(in the rows, 128 means zero)
One turn moves every row onto another: examples first, then more rows asked:
K_622: [152 163 121 150 142 108 179 141 143  87 131 113 127 135 141 101 113  88
 125 123 107 125 146 139 155 162 119 153 164 131 128 109 167 108 139 148
 157 136 158  78 143 123]
K_823: [134 120 117 128 126 109 177 150 163 103 151 138 136 140 110 117 121 113
 149  85 105 109 127 108 129  89 127 143 122 140 108 117 156 105 147 104
 129 139 148  89 133 104]
K_843: [129 172 142 141 115 110 178 147 140 127 129 133 105 136 134 115 134 128
 129 132 123  83 150 174 147 122 110 142 138 119 129 131 148  98 135 122
  98 130 140 117 115  89]
K_73: [129 135  91 103 107  95 169 165 148 109 155 137 138 181 129 112  99  91
 135 145 112 100 135 133 120 119 111 137 133 123 125 118 150  95 142 118
 124 141 140  80 104 107]
K_652: [138 165 143 150 130 116 168 141 117 127 137 132 121 141 124 124 130  88
 109 161 100  90 133 147 122 110 114 160 127 135 155 119 181  98 119 128
 121 131 137 105 125 104]
K_868: [146 143 137 133 130 103 181 165 190 129 106 145 136 151 128 113 112  89
 126 111 101 127 123 132 142 137 117 149 132 138 125 122 149 112 154 127
 159 125 124  75 109 115]
K_201: [146 150 118 130 107 117 156 111 124 125 131 146 119 150 133 126 139 109
 148 125 131  90 129 177 132 123 108 129 142 108 128 125 172  89 108 163
 101 138 130  90 141  97]
K_650: [155 156 115 125 150 111 153 146 151 139 157 115 129 159 119 100 125 106
 112 142 120 117  90 146 147 133 135 102 154 143 143  93 168 117 144 115
 120 146 121  95 153 105]
K_722: [183 141 119 145 134 128 160 121 138 140 144 129 119 124 123 115 121 109
 120 154 121  91 122 146 123 118 146 146 125 144 133 114 169 109 106 120
 106 125 138  92 134  94]
K_287: [139 151 117 143 127 121 146 143 130 147 147 138 131 156 132 109 130 113
 151 152 129  96 139 151 135 109 146 120 132 123 121  98 161 115 135 153
  91 122 162  79 141  97]
K_117: [143 135 115 120 132 112 166 138 139 131 149 133 120 157 107 120 114 114
 124 128 128 102 121 136 133 150 131 113 129 129 120 115 147 115 137  63
 120 144 100 107 135 110]
K_785: [165 145 104 118 114 110 186 137 141 126 126 137 118 139 126 120 133  99
 147 151 139  93 138 160 123 126  95 125 120 130 134 112 187  91 134 145
 119 118 112  74 133 124]
K_283: [149 127 116  98 138  96 176 142 138  94 148 149 144 167 115 126 114 102
 127 128 114  96 137 135 133 131 103 103 158 117 150 118 154 118 140 118
 130 120  97  89 128 109]
K_138: [140 139 113 149 123 117 149 148 179 125 145 133 117 135 135 106 111  92
 141 104 131 118 136 137 132 165 148 109 127 149 114 125 151 138 123 133
 147 155 133  79 139 138]
K_841: [153 144  99 126 138  97 182 127 168  89 164 126 136 120 124 113 118  83
 136  86 107  88 140 137 152 128 128 130 146 142 139 113 159 105 124 138
 139 135 144  83 109 134]
K_99: [143 157 114 140 127 107 162 146 144 141 142 142 121 166 123 101 131 112
 126  80 124 126 131 129 134 116 104 132 122 120  96 118 156 128 136 108
 106 179 140  81 157 114]
K_339: [110 145 133 144 125 121 153 161 164 125 110 126 119 135 145 114 105  98
 128  90 102 123 132 129 125 126 102 146 149 148 126 104 149 144 109 125
 139 147 141  92 141  99]
K_621: [111 150 111 151 128 124 175 151 141  91 154 123 114 174 159 130 105 115
 124 133 127 113 119 148 147 134 119 158 134 126 131 133 185 109 141 122
 128 143 146 116 112  75]
K_973: [133 157 134 145 141 117 177 134 146 124 126 138 130 165 134 105 128 105
 123 106  94 139 136 132 152 152 117 167 124 115  87 120 166  85 142 117
 137 154 150  98 135 104]
K_352: [120 143 116 139 129 110 159 148 198 123 135 130 132 142 125 116 129  96
 131  84 111 115  90 135 133 133 137 103 125 129 121 119 169 115 133 165
 128 140 135  92 126 117]
K_424: [149 142 113 134 148 114 164 133 135 114 138 148 141 144 115 107 118  94
 126  75 117 103 133 134 146 100 124 129 167 132 147  95 150 140 120 114
 129 145 134  77 156 127]
K_251: [164 154 133 119 142  97 180 145 128 116  84 125 123 168 134 121 140 114
 143 128 112 103 110 157 147 136 119 144 149 132 152 134 148 102 164 147
 134 143 137 121 135 113]
K_476: [157 123  93  93 137 116 185 137 133 125 104 128 120 141 133 110 128 115
 151 110 125  84 116 153 149 121 126 152 140 136 143 130 131 116 120 133
 129 127 144 125 119 121]
K_262: [152 151 117 110 153  94 146 130 111 144 140 136 123 173 147 150 140  82
 143 123 119  80 129 130 146 131 133 136 125 136 143 116 145 142 129 145
 118 153 149 109 147 115]
K_26: [140 127 130 158 159 120 165 140 161 108 105 140 150 149 125 117 104  96
 125 114 100 136 143 123 117 149 136 127 132 138 129 129 161 133 128 131
 153 137 118  84 140 117]
K_668: [137 155 108 123 134 126 161 131 148 114 140 122 118 159 166 108 110 124
 143 118 121 121 117 176 163 153  99 140 165 138 127  96 180 107 120 136
 122 136 130 101 120  86]
K_995: [153 155 102 123 146  96 171 150 124 128 143 111 100 163 152 115 127  91
 155 133 113  98 128 140 130 152 140 134 117 174 144 112 169 121 135 155
 125 132 158 105 128 138]
K_520: [154 140 118 141 148 122 194 135 142 129 129 141 135 132 114 115 135 128
 134 137 134  94 146 161 149 120 133 125 114 124 133 137 166 110 149 121
 103 107 114 106 110 102]
K_966: [128 147 102 120 140 114 157 143 147  98 168 139 135 166 152 112  91  83
 107 150 117  82 141 148 150 125 120 144 146 129 148 123 168 103 110 130
 143 150 151 110 111 109]
K_651: [155 137 108 116 140 108 168 152 120 136 126 112 122 153 132 115 128 115
 142 123 107  99 119 117 122 115 117 156 123 147 148 135 140 154 137 134
 107 140 148 120 132  90]
K_438: [136 119  96  99 146 103 180 141 136 116 133 134 115 166 141 128 141 103
 160 120 126  95 117 137 140 118 135 125 106 141 128 139 171  92 142 165
 133 128 152 119 143 124]
K_278: [ 99 159 124 157 129 109 156 161 153 130 137 143 132 165 142 124 124  69
 124  97 121 120 135 137 142 125 111 134 130 132 140 134 163 145 133 146
 151 163 126  83 137 123]
K_731: [129 155 117 122 144  96 164 147 192 131 121 147 135 155 143 126 116  73
 107  99 114 106 139 145 146 137  98 130 115 133 111 130 156  98 119 140
 149 169 121  90 121 128]
K_341: [130 155 113 127 140 106 165 148 121 139 141 139 131 155 140 113 132  87
 138 172 119 100 182 161 136 110 123 126 119 140 121 114 163  90 132 129
 114 136 143  85 132 127]
K_551: [149 162 117  98 135  91 158 133 138 157 112 131 109 183 137 117 127 102
 160 115 125  82 118 139 143 141 112 141 114 132 124 118 144  82 144 143
 123 155 141 108 148 109]
K_521: [137 136 110 122 139 129 147 134 136 130 144 136 142 178 144 125 143 117
 139 136 118 139 100 166 155 134 131 120 141 129  96  98 178  99 137 120
 116 163 134  99 130 103]
K_76: [119 123 134 134 127 117 158 138 172 123 123 149 138 137 133 122 135 100
 134  81  90 127 117 155 154 117 141 135 154 140 111 131 140 114 109 135
 143 141 133 100 118 103]
K_901: [123 136 107 148 123 122 173 143 154  85 158 122 140 142 126 112 126  95
 153 116 115 117 145 117 133 146 120 145 108 119 108 133 180 107 153 135
 143 160 157  97 122 129]
K_807: [163 140 134 127 152 120 164 138 116 117 112 125 121 156 144 113 132 114
 148 144  97 108 137 142 126 157 121 151 115 153 133 134 162 125 133 121
 128 159 154 136 121 132]
K_839: [161 178 137 138 153  99 173 135 153 123 140 142 125 160 136 114 140  91
  97  88 111 118 115 149 172 136 107 138 155 111 123  99 167 123 139 141
 127 148 139  85 145 123]

K_807 turns into K_251
K_73 turns into K_966
K_823 turns into K_841
Where do these go?
K_287 turns into K_722
K_138 turns into K_26

